One vector is turned by the same rotation once a tick. Each row is the vector after some number of ticks, and that number follows the row.
The counts run from 0 to 559.
[-0.21 -0.37 -2.04  2.60  0.65  0.28  0.54 -0.62  1.32 -3.46 -2.21 -1.11
 -2.55 -2.16  0.44 -0.75  4.24  1.40  0.25 -0.88 -0.77  1.41  1.57 -1.17
 -2.60  0.71 -1.79  0.08 -0.18  2.30 -3.41 -3.12 -0.08  1.40  2.80  2.00
  0.21 -2.50  1.83  0.25 -0.11  1.37 -3.01  0.33  0.71 -0.18 -1.55  0.85]
383
[-0.24  0.53  0.50 -1.16  3.48 -1.67  0.88 -3.81  0.87  1.07 -0.71  2.14
 -0.09  0.63 -1.71 -0.16 -1.83 -1.96  0.14  1.34 -1.47 -0.77  0.77 -0.92
 -0.12 -0.44  0.88 -2.33  0.40  0.15  3.67 -0.31 -0.42 -1.12 -1.35 -0.88
  1.60 -1.88 -1.29 -0.64 -4.65 -0.97  2.78  2.15 -0.18  0.57  0.17 -3.17]
313
[-0.52 -2.57  3.83  1.02  1.54  0.10  1.24  0.69 -0.97 -0.91 -0.13  0.77
 -1.83 -0.38 -0.10  2.32 -3.50  1.02 -1.89 -3.76  3.42  0.98  1.11  0.15
  0.14  1.12  0.85 -1.57 -1.83 -0.61  0.36  4.15  1.32  1.01 -0.29  2.21
  0.71  2.36 -0.91  2.51 -0.79 -1.18 -1.49 -0.81  0.85 -0.87 -0.40  0.62]
543
[-1.34  0.11 -3.01 -2.15 -1.30 -2.32  1.55 -1.49  0.62  0.02  0.06 -0.66
 -0.68 -1.96  0.31 -0.36  0.68  2.75 -0.96 -0.84  3.10 -2.54 -1.95  0.49
 -0.31  2.52  0.90 -3.36  3.79  2.28  2.49 -2.01  1.06  1.57 -3.40  2.42
  1.17  1.70  1.26  0.78 -2.09 -0.54  1.16  0.72 -0.54 -0.86 -1.60 -0.18]
238
[-0.22  3.16 -1.45  1.39 -0.63 -0.93  1.04  1.19  1.88  0.02 -2.60 -0.81
 -1.38 -0.24 -0.17  0.72  2.92 -0.72  1.09 -0.12  2.09 -1.52  0.71 -1.35
 -2.36  0.67  0.87  0.16  0.68  3.44  1.82  3.10  0.24 -3.43  1.51 -0.93
 -1.19 -2.05 -0.61 -2.15 -0.36  0.46  1.99  1.48  2.26 -0.32 -2.56  1.45]
263
[-2.10  0.99 -1.68 -0.97  2.83 -0.90  2.10 -1.61  1.34 -0.04 -0.38  1.28
  0.69 -1.70 -0.24 -0.23 -0.45  1.27  2.49 -0.39  1.52 -2.04  3.05  2.89
 -2.27  0.42  2.15 -2.03  2.83  2.22 -0.06  2.37  0.94  3.73  1.54 -0.96
  1.30  0.65  0.59  0.00 -1.45 -0.91 -0.56 -2.47 -0.90 -2.25  1.45  3.80]
386
[ 0.28  1.04  0.59  0.99 -0.35 -0.72  2.55  2.01  0.12 -0.32 -2.26  4.29
  0.52  0.25 -0.97  1.94  1.22  0.26  2.50 -0.71  3.15 -0.09 -2.04  1.43
 -1.85  0.36 -1.55  1.51 -2.12 -0.16  2.32  2.66 -0.99 -0.47 -2.05  0.26
  0.98  1.52  0.88 -0.67  0.43 -4.18  1.15 -2.09  1.65  1.80 -3.30  0.89]
419
[ 1.20  1.23 -1.29 -0.15 -0.97 -2.39  1.76  0.78  0.95  0.06  1.69 -3.72
  0.94  0.56 -0.55 -1.59  1.02  0.64  0.71  0.15  0.33  0.90 -2.52 -2.99
 -0.91  0.93 -1.21 -0.18  1.58 -1.67 -2.86  1.81  2.11 -1.22 -1.41  1.67
 -2.10 -2.10  0.12 -0.59  0.80  0.88 -3.07  2.14  0.87  2.89  2.26 -2.00]
253
[-3.90 -1.07 -0.26  0.49 -2.24 -0.58  1.03  1.93 -2.91  2.24  3.23  1.93
 -0.32 -1.24  1.93  0.62  1.69 -0.21  0.67 -0.66  2.33 -0.68 -2.11 -0.58
  2.24 -2.50  1.98 -1.35 -0.31  0.24  2.03 -2.99 -0.10  0.73  0.84 -1.18
  0.78 -0.07  0.56 -2.41 -0.28  0.87  2.89 -1.15  0.62  1.50 -1.55 -1.40]
118
[ 0.68 -1.71 -0.09 -2.30 -3.52  2.99 -1.99  2.84 -0.85 -0.92  1.05 -1.19
  0.75  1.37 -1.13  0.89  1.44  1.36  0.09 -0.98  1.64  0.86  1.82 -1.89
  1.55 -1.56  1.52  0.65  2.17 -0.41 -4.38  1.48  1.65  2.50 -0.19 -1.83
 -1.19  0.54  1.13  0.42  2.58  1.94 -2.11 -0.02 -0.95  1.10  3.07  0.22]
370
[-0.91 -3.71  2.04 -1.48  0.15  1.23 -0.76 -0.54 -2.42  1.74  3.92  0.13
 -1.43  0.54 -0.18  1.67 -2.19 -1.11 -1.56 -2.07 -0.47  0.89  0.26 -0.32
  1.21 -3.13  1.46 -1.11 -0.88 -3.40  0.75 -2.89  1.29  2.05 -0.01 -1.51
 -0.19  1.58 -2.00 -0.59 -1.43  0.96  1.67 -1.70 -0.90  0.15  3.23 -2.48]
319
[ 2.35  1.85 -2.12  1.13 -1.61  3.18  1.06  0.30  1.01 -0.05  0.03  1.25
 -1.15 -0.81  0.01  1.15  0.93  0.67  1.35 -1.63  3.93  0.78 -0.83  0.23
 -0.03 -2.83 -0.55  3.56  0.07 -0.41  1.69  1.36  0.03 -0.59 -0.43 -2.68
 -1.29  3.71  1.75 -0.73  0.76 -0.13  1.87 -1.99  3.53  0.28 -2.09 -0.70]
94
[-0.70 -1.23 -0.17  2.90  1.81 -1.21  2.25 -0.17 -2.11 -1.31  1.38 -2.17
  1.04 -0.55  0.51 -2.95  0.62 -2.93 -1.71 -0.42 -0.42 -0.92  1.81 -0.49
  1.98 -3.26 -0.98  2.44 -1.71  0.22  1.30  1.03 -3.70  0.54  2.33  1.83
 -0.14 -0.77  0.86  0.69  1.20  4.61 -0.53  0.13 -0.02  1.82 -0.34 -0.98]
457
[ 4.02  0.99  1.89 -1.09 -2.69  1.79 -0.28 -0.28  0.96 -3.20 -4.90  2.72
  0.38  4.64 -2.39  2.72 -0.64  0.06 -1.43  0.66 -1.58 -0.73  1.42 -0.40
  1.19 -1.06 -0.86  0.91 -0.80 -0.71 -0.52  0.06 -1.49 -0.53 -0.94 -0.42
 -0.33  0.45 -0.33  2.36 -1.35 -1.32 -0.39  2.71  0.32  0.24 -0.21 -1.04]
493
[ 0.94  0.80 -0.95 -1.43 -4.08 -0.88 -3.24  1.01  2.06 -1.49  1.57 -1.02
  0.42  1.68 -1.29 -0.43 -1.58 -2.80  0.02  2.47 -2.38 -2.64 -3.13  1.31
  1.21 -0.76 -0.50  1.59  0.31 -0.06 -0.49  1.21 -1.34 -0.09 -0.79 -1.89
  1.57  0.47 -0.79  2.34  3.35  0.78  2.05 -1.96 -0.48 -1.56  1.46  0.24]
473
[ 1.56  0.89  0.56 -1.16  0.66  1.41  0.43  0.24 -0.60 -0.02 -1.27  3.41
  1.48  3.70 -3.34  1.54 -0.18 -2.01  2.11  0.44  0.21 -0.81  4.00 -0.38
 -0.85 -2.77 -1.08  2.90 -1.72 -3.68  2.06  2.43 -1.21  0.08 -0.77 -1.38
 -0.40  1.29  0.64 -0.74 -0.05 -0.47  0.79 -0.62  0.77  1.78 -0.27 -0.24]
293
[ 2.43  1.18  2.48  0.96 -1.48 -0.26  0.13 -1.07  4.01 -2.32  1.46  1.40
  1.36 -0.80 -1.74 -0.79 -2.74 -2.99  0.91  1.12 -3.10 -0.78 -2.29  1.08
  1.01  2.54 -1.41  3.15  0.12 -1.84 -0.15 -0.54 -1.73 -1.70  1.24 -0.91
 -0.56  0.44 -0.22  2.63 -3.04 -0.30 -0.37 -3.05 -0.95 -0.34  0.75 -0.72]
303
[-1.58 -1.07  0.87  1.41  2.56 -2.76 -0.41 -0.59 -0.23  0.18 -0.19 -0.61
  0.69 -2.00 -1.01 -3.23  0.44  0.98 -1.20  0.42 -0.73  0.05 -1.77 -2.00
 -1.77  1.28 -1.68 -2.78  0.29  3.20 -1.55 -2.13 -2.10  1.33  0.21  2.50
  3.79 -1.49  1.36  3.01  0.43  1.21 -1.83 -0.96 -1.64  1.81 -1.70 -1.86]
554
[ 0.38  1.07  2.25  1.95  2.45  0.13 -0.58 -1.03  0.80 -2.71 -2.90  2.72
 -0.03 -2.93  0.82 -2.68  0.43 -0.10  0.93  0.13 -3.56  0.11  0.31  1.27
  0.84  0.65 -0.42 -0.27 -0.24  3.05 -1.14 -1.43 -2.78  1.29  3.93 -1.14
  2.36 -2.38 -0.17  0.92 -2.77  0.79 -1.43 -0.75 -1.99 -1.82 -0.07  0.43]
184
[-0.13  0.67 -0.01  2.30  0.17  0.26  3.18  0.27 -0.79  0.46 -0.88  1.49
  1.85  0.46  0.14 -0.12  3.32 -0.54 -1.79 -0.78 -0.26  0.56  2.56 -1.43
 -0.76 -3.48 -0.39  1.42  0.57  0.09 -1.16 -3.78 -0.24 -0.97  4.70 -0.24
 -1.13 -0.17  0.18 -1.66 -2.93  3.96  0.55  0.62 -1.22  1.65  0.19 -2.54]
287
[ 0.75  0.01 -3.58 -1.87  0.23  0.69 -0.55 -1.61  2.22  2.35  0.29 -4.79
 -0.36 -1.33  0.10 -1.80 -0.63  0.02 -0.33  0.62  2.18 -0.95  1.85 -1.12
 -2.59  1.21  0.18 -1.21  1.54  1.21  2.29  0.69  1.16 -0.13 -4.20  1.60
  0.57  2.31  0.38  0.68  1.47 -0.79  2.43 -1.43  1.03 -1.30 -1.82  3.43]
558
[ 1.01 -2.44 -2.60 -0.87 -4.15  3.60 -2.51  0.52  0.02  1.32  1.32  0.17
 -2.74 -1.52  0.35  1.42  0.74 -0.95 -0.49 -1.01  0.01  0.85 -1.32  0.05
  1.35 -3.48 -0.09  1.00 -1.32  0.12  1.70 -3.57 -0.41 -1.22 -1.66 -3.05
  1.54  1.57  0.19 -0.92  0.52 -0.71  4.36 -1.82  0.86 -0.24  0.62 -2.95]
317
[ 1.43 -4.64 -0.51 -1.91  0.29  0.17  0.04 -0.42  0.83 -1.80  1.11 -0.52
 -2.08 -1.09 -3.03  2.30 -3.51 -1.33  0.24  0.16  1.62 -1.23  2.90  1.23
 -0.61  2.11  1.78 -0.22  0.89  0.42  2.24  1.76 -1.34  1.73 -5.03 -0.82
  0.00  1.78 -0.13  0.44 -1.74 -1.82  0.33 -0.07  1.16 -1.30  1.78  1.94]
17
[-1.79 -0.43  1.28 -1.72 -3.25 -1.74  0.07  3.67 -1.07 -0.48  0.72 -0.64
 -1.04  0.09 -0.70  1.72  1.87  2.64 -0.86 -2.21  3.37 -0.07 -3.23 -1.32
  1.80  1.04  1.12 -1.48  3.58  0.88 -2.17 -1.44  2.80 -0.23 -0.60  1.10
 -1.48 -1.10  0.09 -1.10 -1.02  1.55 -1.18  3.27 -0.76  0.17 -1.76 -1.79]
245
[ 0.18  0.33  3.05 -1.28 -2.00  3.09 -3.93 -0.64  0.53  0.84  0.88  0.00
 -2.90 -0.97  0.56  1.01 -0.60  1.56  0.61 -2.50 -0.16  3.17 -2.24 -0.70
  2.83 -0.84  0.23 -3.13  0.64 -2.52 -1.83 -1.42  3.60 -0.21 -0.38 -1.59
  0.51 -1.45 -0.96  0.61 -2.06  0.21  0.07  1.57 -0.69 -1.38  1.17 -3.17]
519
[ 0.10  0.21 -0.42  0.15  4.46 -1.93  1.28 -2.63  1.83  4.27  2.91 -1.83
  2.54 -0.46 -1.68 -2.16 -2.80 -2.32 -0.51 -0.14  0.71 -0.96 -0.46 -1.15
 -1.77  1.58  0.25  0.63  1.28 -1.75  1.23  3.28  0.73 -2.44 -1.54 -0.63
  0.50  1.47 -1.11 -0.21 -1.25  0.27  0.67 -3.50 -0.33  0.62  0.80 -1.67]
431
[ 0.52  1.24  2.41  0.89 -2.29 -2.92 -0.13  1.58 -1.27  1.44 -0.66  1.95
  2.66  3.01 -0.88  0.51 -0.27 -0.78 -0.96  1.35 -0.40 -2.08 -3.80 -3.73
  0.06  0.30 -0.89  1.17 -2.25  0.21  1.25 -0.70 -1.74 -2.05 -0.49 -0.37
  0.28  1.89  0.22  0.15 -0.46 -0.64  0.41  1.04  0.40  4.43  0.50 -3.86]
124
[ 2.70  2.02 -2.59 -2.93  2.66 -1.51  1.68 -3.40  1.09  2.22 -1.67  0.60
  3.02 -0.99 -1.52 -0.62  0.79  3.10  2.41  1.48  1.55 -0.55 -0.76 -1.29
 -2.72  1.20 -0.25  0.46  2.68  0.17  0.17 -1.56  0.55 -1.28 -2.02  0.20
 -0.49 -0.64  0.10 -1.66 -4.18 -0.74 -0.72  2.56  0.30 -0.07 -1.77 -0.65]
409
[-0.52 -1.99  1.17  0.68  0.61  2.02 -1.84 -0.08  0.11 -1.67 -0.21 -3.53
 -0.11 -1.86  1.67 -2.86  0.65 -0.60 -2.82 -1.53 -0.57 -0.21  3.17  0.45
  2.00  1.27  0.08 -0.03 -0.03  1.86  0.55 -1.35 -1.14  3.22  0.81  3.27
  1.90  0.85  0.48  2.75  2.42  2.78  0.53 -1.91 -2.69 -1.45 -2.18  3.50]
35
[-0.55 -0.82  0.72  1.71 -2.94  1.82  0.51  3.84  1.22 -0.97  1.71 -1.40
 -0.95 -0.78 -1.00  1.07  0.65 -4.40 -1.78 -1.40  1.61 -1.65  1.45 -0.47
  1.98 -1.59  1.46  2.40  1.04  0.46  1.01  2.15 -1.36  0.05  1.61 -3.85
 -1.16  0.80  0.13  0.94  0.47  2.87  3.04 -2.59  1.42  0.28  1.83 -0.52]
465
[ 0.08 -2.26 -3.05 -0.68 -1.83  1.93  0.52  1.21 -0.95 -1.52  0.04 -0.99
 -0.65 -0.21  2.24 -0.27  2.96 -0.41 -1.01  1.67 -2.08 -1.44  3.03  0.26
 -0.91 -1.51 -0.49  0.67 -0.38  2.08 -0.96 -6.47 -1.64  1.62  1.66  1.34
 -0.04 -1.06  0.21 -0.69 -0.06  1.60  1.45  0.53 -0.89 -0.59 -0.67  2.10]
161
[ 1.03 -2.13 -0.81 -1.29 -2.55  3.07 -3.08  2.82 -1.82 -0.66 -0.92 -2.95
 -1.17 -0.53  0.22  0.50  2.04  0.85 -1.20 -1.30  1.74 -0.60  2.55 -1.32
  0.57 -3.10  1.55  2.50  1.15  2.40 -1.60 -0.27 -0.49  1.55 -0.59 -1.25
 -1.54  1.80  0.92 -0.74  2.26  3.65 -0.68  0.77 -0.30 -0.49 -0.30  0.38]
43
[ 1.06 -2.13 -0.23 -0.72  0.88 -0.97  0.31  0.80 -2.63  0.38  0.33  2.90
  3.60 -0.24  0.72 -2.77  0.47 -0.06  1.57  3.59 -2.03 -0.60 -0.78 -0.06
  1.64  1.30 -1.18  0.38 -2.85  1.11 -0.52 -2.38 -3.56  0.18 -1.89 -0.14
  1.83 -0.08  0.99  0.28  0.89 -3.50 -1.00 -0.92 -1.16  2.01 -0.80  1.07]
6
[-2.86 -0.30  2.86  2.31  2.06 -1.99  3.51 -0.26 -1.40 -0.29  1.50  2.43
 -1.10  0.28 -0.75  2.26 -1.16  0.47 -0.22 -3.10  2.22  1.98 -2.04  0.57
 -0.41  0.85 -0.39 -0.82 -0.84 -3.88 -1.33  0.73  2.67  0.41  2.05  1.54
 -1.25 -0.50 -0.64 -1.07 -2.92 -0.66 -2.09 -0.22  1.10  1.48  0.41 -3.50]
98
[-1.91  3.10  0.37 -1.09 -1.70 -0.25  0.61  1.00 -0.30  2.76  3.59 -2.43
  0.90  1.90  1.37  0.02  0.59 -1.41  0.98 -0.82  0.11  0.11 -0.94  0.86
  0.71 -2.10 -0.33  0.58  0.36 -4.45 -1.17  2.60  3.82 -0.11  2.02  0.07
 -0.12 -0.36 -1.89 -0.72  2.51  1.46  1.61 -2.84 -1.09 -0.32  3.34  0.97]
275
[ 0.52 -0.40  2.55 -1.24 -0.23 -0.89 -1.52 -0.95  0.32  1.70 -0.60 -0.26
 -0.24  1.99 -1.45  1.45 -2.42 -1.83 -0.54 -1.44  1.98 -2.87  0.24 -0.03
  0.39  0.11  0.71  0.41  0.37 -1.08  6.16  1.59 -1.16 -0.82 -3.57  1.97
  0.20  2.58  0.03  1.54 -1.80  1.30  3.39  1.01 -0.17 -0.72 -4.64 -0.96]
440
[ 2.26  2.49 -1.40 -0.95  0.93 -0.19 -0.52 -2.93  4.61 -0.65 -0.69 -2.75
  0.04 -1.03 -1.37 -1.08 -1.09 -0.18  1.32 -0.63  0.54 -0.72  1.33  0.22
 -1.25  1.49  2.14  0.99  2.55  1.00  0.17  4.53  1.01  0.71  0.50 -1.01
 -1.94  1.46  0.08  0.38 -1.08  1.73 -1.07 -0.77  1.26 -1.87  3.21  1.90]
61
[-1.78  1.87 -0.31  0.71  1.64 -2.52 -0.88  0.51  0.60  1.28 -0.37  0.91
  2.48 -1.24 -0.34 -3.27  1.44  0.39  0.90  1.43  0.14 -0.19 -4.70 -0.76
  0.20  3.13 -0.13 -2.58  0.72  1.99 -1.47  1.11 -0.24 -0.13 -1.32 -1.75
  2.75 -0.95  1.59 -0.04  1.61 -3.06 -0.22 -3.18 -1.40  2.12 -0.78  0.65]
229
[-0.66  1.05 -2.50 -0.18  1.40 -2.81  0.12 -1.80  1.17 -2.41 -1.01 -0.26
  1.31 -1.92 -0.04 -2.32  1.52  0.57  3.90  1.37 -1.09 -2.04 -0.64  1.50
 -1.31  0.41  0.70  0.21  1.40  2.22 -0.39  1.94 -2.36  4.52  1.47 -0.83
  0.87  1.39  1.88 -0.06  1.38  0.17 -2.92 -2.52 -0.48  0.08  2.39  3.19]
59
[ 2.29  0.82  1.56 -0.99  4.85  1.56  1.22 -3.00  0.45  2.37 -0.57 -0.55
  3.56 -1.31 -1.28 -3.76 -0.03  0.63  0.31 -0.41 -0.09  1.61  0.93 -2.21
  1.12  3.48  1.48 -1.28  1.50  0.32 -0.88  1.70  0.70 -1.04 -1.62 -1.17
 -0.23  1.03  0.79  0.05 -3.45 -1.53 -1.67  0.11 -0.75  2.26  2.46 -0.72]
209
[-0.68 -1.97  2.44 -0.30  4.07 -0.09  0.66 -2.15 -2.09 -0.72  0.36  1.29
 -0.48 -2.09 -1.22  0.24 -2.36  1.17  1.24 -2.52  2.61  0.12  0.70  1.37
  2.75 -0.98  1.96 -2.01  0.94 -0.59  2.07  3.79 -1.26  2.86 -0.81 -0.19
  1.27  1.78  1.08  0.76 -2.79  1.09 -2.21  0.00  0.43  0.39  0.51 -0.47]
216
[ 2.42 -2.14 -1.48  1.09  1.14  4.55  0.83  0.60 -0.38  0.57 -1.49  0.11
 -1.32 -2.96  1.32 -1.52  4.29  1.71  0.41 -1.50  2.15  3.66  1.04 -0.81
  1.00  0.18  0.40  0.77 -0.09  2.63 -0.58 -1.27 -0.18 -1.60 -1.28 -0.69
 -0.20 -0.61  1.65 -2.79  0.23 -1.14  0.44  1.15  1.57 -0.40 -3.31  0.97]
212
[ 0.82  0.61  1.53  0.01 -0.02  1.02 -1.45 -1.45 -2.25  0.36 -1.42  2.93
  0.07  0.88  3.00 -0.31 -0.62  2.31  0.60  0.48 -1.08  0.13 -2.04  1.65
  0.47  0.05  0.28 -0.39 -4.91  0.87  0.78 -2.07 -0.59  2.25  0.60  0.77
  3.60  3.58  0.64  1.74  2.09 -3.67 -0.27 -2.13  0.17 -0.76 -0.45  2.10]
523
